(in the rows, 128 means zero)
Each path below is one point turned by a fixed rotation once a step. After each direction that follows a path, write how fast that rotation turns it, in degrees a step (0 if it stays still).
Each turn is a multiple of 5 degrees from 10 to 175, or 0.
Each row of a path follows its step; steps can be skipped.

step 1: [125 126 126 137 133 135 120 118 132 137 131 133 139 131 125 143 140 136
 123 120 126 142 143 118 137 136 117 122 107 136 128 126 123 122 139 127]
step 3: [132 129 112 123 139 133 140 133 129 124 110 146 127 134 119 133 127 136
 136 117 114 128 133 126 126 123 135 132 116 118 134 137 121 130 139 118]
step 4: [132 119 125 117 133 142 139 123 113 117 125 135 120 123 116 130 136 119
 127 132 126 138 137 134 118 139 115 130 114 130 128 133 131 118 145 127]
step 6: [125 131 109 121 128 137 126 133 133 134 131 145 135 125 117 122 137 136
 124 136 118 131 128 125 108 123 132 124 117 136 136 117 119 134 126 142]
step 9: [134 125 114 134 123 143 136 136 127 125 118 137 128 127 117 129 118 128
 118 127 146 120 124 124 130 117 136 135 113 139 130 112 128 122 140 127]
step 11: [129 132 138 149 128 130 134 144 134 124 144 139 130 122 129 133 114 135
 135 133 123 132 131 119 128 114 140 134 123 128 132 131 114 133 129 139]
step 12: [135 135 131 131 126 135 141 126 126 127 132 140 131 128 131 125 141 132
 119 127 123 122 125 121 131 127 142 144 116 149 132 135 107 119 127 130]
step 13: [142 126 132 143 135 138 132 119 133 127 134 133 123 130 127 152 128 120
 116 121 127 127 122 132 140 129 122 130 133 137 127 136 120 114 143 129]
Speeds:
[129 127 129 128 126 128 126 131 127 129 131 127 127 126 132 133 122 128
 127 125 125 133 123 126 125 127 129 131 129 123 129 133 133 128 125 131]
125
[132 126 125 130 127 129 131 123 125 133 125 126 125 126 130 129 127 125
 123 129 135 131 126 126 127 131 126 130 128 130 125 127 127 126 130 125]
85
[130 131 126 130 127 128 128 128 129 130 127 128 121 124 126 124 129 130
 127 123 127 130 130 124 126 123 134 123 126 125 128 125 126 129 128 126]
130
[127 127 133 135 126 128 126 133 125 131 127 128 129 132 132 128 128 127
 128 126 127 126 131 127 128 123 126 132 123 130 125 126 129 127 127 123]
35

step 0: [145 129 127 124 133 146 134 127 124 141 115 119 133 133 128 134 117 136
 122 127 121 130 111 112 131 122 124 119 138 130 128 135 128 122 128 123]
step 1: [139 116 127 124 119 131 124 133 129 139 129 132 126 124 136 134 137 132
 131 127 119 139 122 127 144 139 145 135 116 125 135 139 129 139 120 116]
step 4: [131 125 121 140 114 135 129 132 134 135 115 123 135 135 138 126 125 124
 125 125 122 140 121 115 140 141 136 122 123 126 138 144 138 123 128 137]
step 6: [134 124 128 122 123 135 126 130 128 126 108 121 123 128 137 127 127 140
 144 125 130 123 119 134 149 139 115 118 120 127 122 131 133 127 125 120]
step 7: [126 122 108 131 127 138 123 125 127 145 126 129 118 137 124 129 134 128
 126 129 132 142 117 118 130 129 126 129 133 129 129 151 129 122 141 122]
step 11: [133 126 120 129 126 139 117 127 125 134 123 118 131 149 135 137 143 120
 132 129 119 123 110 124 142 135 137 138 128 133 124 127 133 122 130 125]
step 12: [142 124 119 106 123 134 113 122 126 130 133 117 124 115 131 131 134 143
 122 136 127 127 133 130 135 133 123 125 132 129 138 143 133 126 123 128]
step 15: [139 128 121 128 127 137 124 120 124 139 125 117 144 131 138 122 139 137
 121 127 114 118 134 133 149 137 125 119 135 124 133 132 121 124 132 131]
Speeds:
[127 127 122 131 128 125 129 130 128 124 131 123 120 131 129 129 129 130
 125 127 127 124 127 128 130 122 127 130 130 130 130 126 132 129 127 126]
25
[121 125 130 130 131 128 126 124 131 129 126 131 128 130 128 129 133 129
 128 127 127 126 127 130 132 128 121 131 131 128 126 129 126 127 132 127]
90
[128 125 130 126 123 127 132 128 131 133 129 129 125 126 128 125 133 128
 131 124 129 124 129 131 129 128 127 128 128 125 133 128 126 127 121 130]
160
[128 123 133 130 129 127 125 132 128 126 135 127 129 124 130 129 129 128
 127 135 127 128 128 125 133 129 129 127 131 124 131 128 129 127 127 129]
100
[128 127 127 126 135 130 125 124 129 132 131 128 127 126 121 128 123 132
 125 128 130 127 128 127 127 126 128 132 126 126 134 130 126 128 127 127]
155
[127 129 124 135 126 126 128 126 131 128 126 129 130 126 127 128 126 123
 123 132 127 125 130 125 125 130 123 127 127 127 128 130 128 132 123 133]
70
[128 130 131 128 126 130 134 126 133 129 127 128 121 126 131 130 123 128
 127 131 130 129 127 126 131 126 129 124 129 128 128 132 124 131 133 127]
115

step 0: [122 135 130 136 116 139 111 129 124 131 124 143 126 147 139 111 126 133
 126 118 121 124 126 112 124 126 126 131 144 136 132 126 135 129 125 124]
step 1: [120 111 126 141 127 142 125 126 135 140 135 131 126 123 129 131 135 125
 119 140 126 124 145 130 118 118 139 113 126 126 137 148 131 123 125 127]
step 2: [115 132 140 133 134 118 141 134 133 130 126 128 126 112 137 129 126 128
 126 131 152 113 128 136 131 118 131 135 119 126 116 127 133 139 140 124]
step 7: [128 131 137 140 122 118 128 124 125 123 117 132 130 128 133 111 139 123
 134 142 131 138 120 132 135 138 135 152 129 134 126 134 112 118 128 124]
step 10: [139 136 136 129 127 131 150 120 138 118 123 119 114 128 139 125 131 131
 145 120 123 131 121 137 122 128 116 127 132 114 133 141 133 125 138 130]
step 11: [122 146 124 114 134 123 120 137 122 141 113 112 124 127 138 125 125 115
 125 124 119 137 130 133 118 128 121 118 119 134 125 123 117 114 126 128]
step 13: [142 116 123 121 113 118 135 127 129 137 130 134 127 132 106 124 111 139
 128 119 131 128 119 129 130 114 130 130 126 111 126 139 133 130 126 132]
step 14: [103 137 119 133 110 133 134 121 118 114 127 133 127 117 121 121 120 136
 129 134 121 133 118 138 126 130 123 117 129 129 120 119 132 120 123 120]
Speeds:
[132 127 125 127 127 131 130 123 133 128 128 129 130 128 126 129 133 130
 131 127 128 130 131 127 130 133 127 123 127 132 128 132 133 127 133 126]
155
[131 131 126 129 126 123 128 123 125 125 134 130 129 127 126 132 126 130
 122 130 130 128 127 128 129 133 126 130 129 130 128 128 126 125 125 130]
40
[130 125 130 127 127 123 128 128 127 127 130 134 132 126 130 129 131 126
 129 127 125 128 127 131 122 128 126 129 124 124 125 127 134 131 129 131]
100
[130 128 128 123 132 126 123 127 128 130 128 130 126 128 127 125 122 130
 134 129 125 128 129 124 128 130 128 130 122 129 131 128 130 124 124 127]
55
[132 131 130 129 128 128 125 130 134 126 130 132 124 127 129 124 129 125
 131 128 132 127 127 127 130 126 120 131 134 128 128 129 129 131 127 127]
145
[128 133 133 128 126 127 127 131 127 126 130 131 126 129 128 127 127 123
 127 128 123 134 126 128 127 131 134 125 131 130 127 129 130 124 131 126]
100
[124 133 132 131 128 130 130 126 131 127 125 131 127 130 123 129 128 130
 130 127 128 131 128 132 128 126 123 131 123 127 130 123 127 124 132 129]
95

step 1: [123 122 126 142 134 124 123 122 120 134 137 135 120 116 129 113 130 139
 124 135 128 127 126 133 135 126 121 129 120 120 141 125 138 126 118 144]
step 2: [115 135 140 134 136 128 122 132 136 135 146 122 126 127 124 117 140 127
 135 128 113 131 129 120 136 122 128 125 121 127 130 135 140 132 120 136]
step 3: [115 127 137 121 139 128 122 120 125 122 137 128 125 131 140 124 127 126
 120 133 113 145 130 124 133 131 126 137 123 127 124 149 124 126 126 129]
step 7: [115 127 133 130 112 123 126 111 124 119 135 118 127 137 134 120 129 119
 133 134 116 133 139 130 133 131 124 124 129 135 136 129 140 121 118 126]
step 10: [109 130 128 133 124 121 124 140 140 121 139 121 134 128 132 134 129 136
 125 141 120 120 120 116 133 129 122 128 142 130 136 121 129 134 127 133]
step 11: [107 131 128 132 129 129 135 129 130 121 123 119 129 135 129 111 129 126
 114 140 127 133 129 120 133 135 121 144 133 133 132 128 126 133 129 114]
step 12: [124 125 114 139 132 134 119 118 121 131 131 132 127 130 135 128 129 131
 123 139 133 138 148 115 130 132 117 136 135 132 135 121 139 127 125 120]
step 16: [127 129 130 136 129 136 126 130 137 114 128 128 121 125 133 130 121 132
 110 121 119 137 138 119 128 131 121 135 139 144 123 132 125 112 132 130]
Speeds:
[125 129 131 125 130 129 128 133 132 124 128 131 127 129 128 134 125 129
 123 128 129 126 124 125 125 131 131 131 132 127 123 131 129 129 126 129]
60
[126 128 129 128 124 132 131 125 124 125 127 132 131 127 130 125 126 126
 123 127 126 124 129 133 131 134 126 127 126 125 129 131 125 127 125 129]
170
[127 129 125 127 127 127 126 129 126 130 129 120 130 124 131 130 126 130
 125 122 125 127 123 125 125 129 125 126 128 125 129 130 124 126 131 125]
65
[120 130 127 129 126 128 127 132 131 126 124 125 127 134 127 126 126 126
 129 125 127 129 129 126 133 124 129 127 124 126 131 130 127 127 124 127]
85
[130 133 129 124 128 124 126 128 127 126 133 127 133 128 126 128 129 126
 132 131 125 126 126 125 133 127 127 130 127 128 123 125 122 129 125 129]
95

step 1: [116 124 147 134 108 124 124 129 135 125 132 117 124 124 128 140 124 123
 133 133 147 131 127 128 131 126 115 128 126 138 137 139 127 133 110 123]
step 3: [119 128 134 116 116 123 125 129 114 128 120 140 145 144 129 122 124 122
 136 130 134 128 112 145 131 131 125 125 129 125 126 129 151 127 130 124]
step 5: [120 123 127 131 146 122 139 133 113 140 112 125 125 132 123 128 132 123
 131 142 129 126 125 127 122 120 138 119 118 125 121 131 126 148 120 112]
step 6: [113 143 126 135 122 125 135 121 129 128 124 123 137 127 137 137 122 138
 124 130 110 138 117 139 140 118 137 140 126 132 118 135 129 116 116 123]
step 7: [129 123 135 132 118 123 134 147 141 139 132 107 128 114 142 125 127 117
 134 132 129 130 122 132 123 113 118 118 132 123 117 121 130 134 126 133]
step 8: [135 134 125 122 137 128 136 122 125 128 141 127 136 125 128 123 121 137
 121 115 130 114 122 134 140 105 133 117 116 134 137 127 138 143 129 119]
step 9: [127 138 132 115 120 118 132 144 126 143 134 121 143 133 139 134 123 120
 118 128 123 128 116 129 132 149 134 135 127 123 145 132 129 132 134 126]
step 17: [108 125 130 118 133 138 128 117 139 119 127 123 144 123 129 138 125 126
 135 127 127 126 129 130 115 124 120 148 135 120 138 140 128 131 117 115]
Speeds:
[124 127 128 129 128 130 130 131 127 133 128 129 128 131 132 131 128 126
 130 127 130 124 127 132 132 125 133 126 124 126 122 131 129 127 124 131]
20
[127 132 128 127 133 128 124 129 125 125 126 123 127 130 127 128 132 127
 126 126 125 124 131 129 126 128 129 130 119 130 130 128 129 130 129 124]
115
[128 131 130 129 123 130 124 132 131 131 127 124 124 125 124 126 127 133
 129 129 130 127 130 131 130 133 130 131 128 127 126 124 131 129 125 129]
125
[125 135 129 129 128 133 124 125 131 127 126 133 128 127 126 131 127 130
 124 125 128 127 125 123 131 123 129 126 128 130 127 124 128 127 128 130]
170
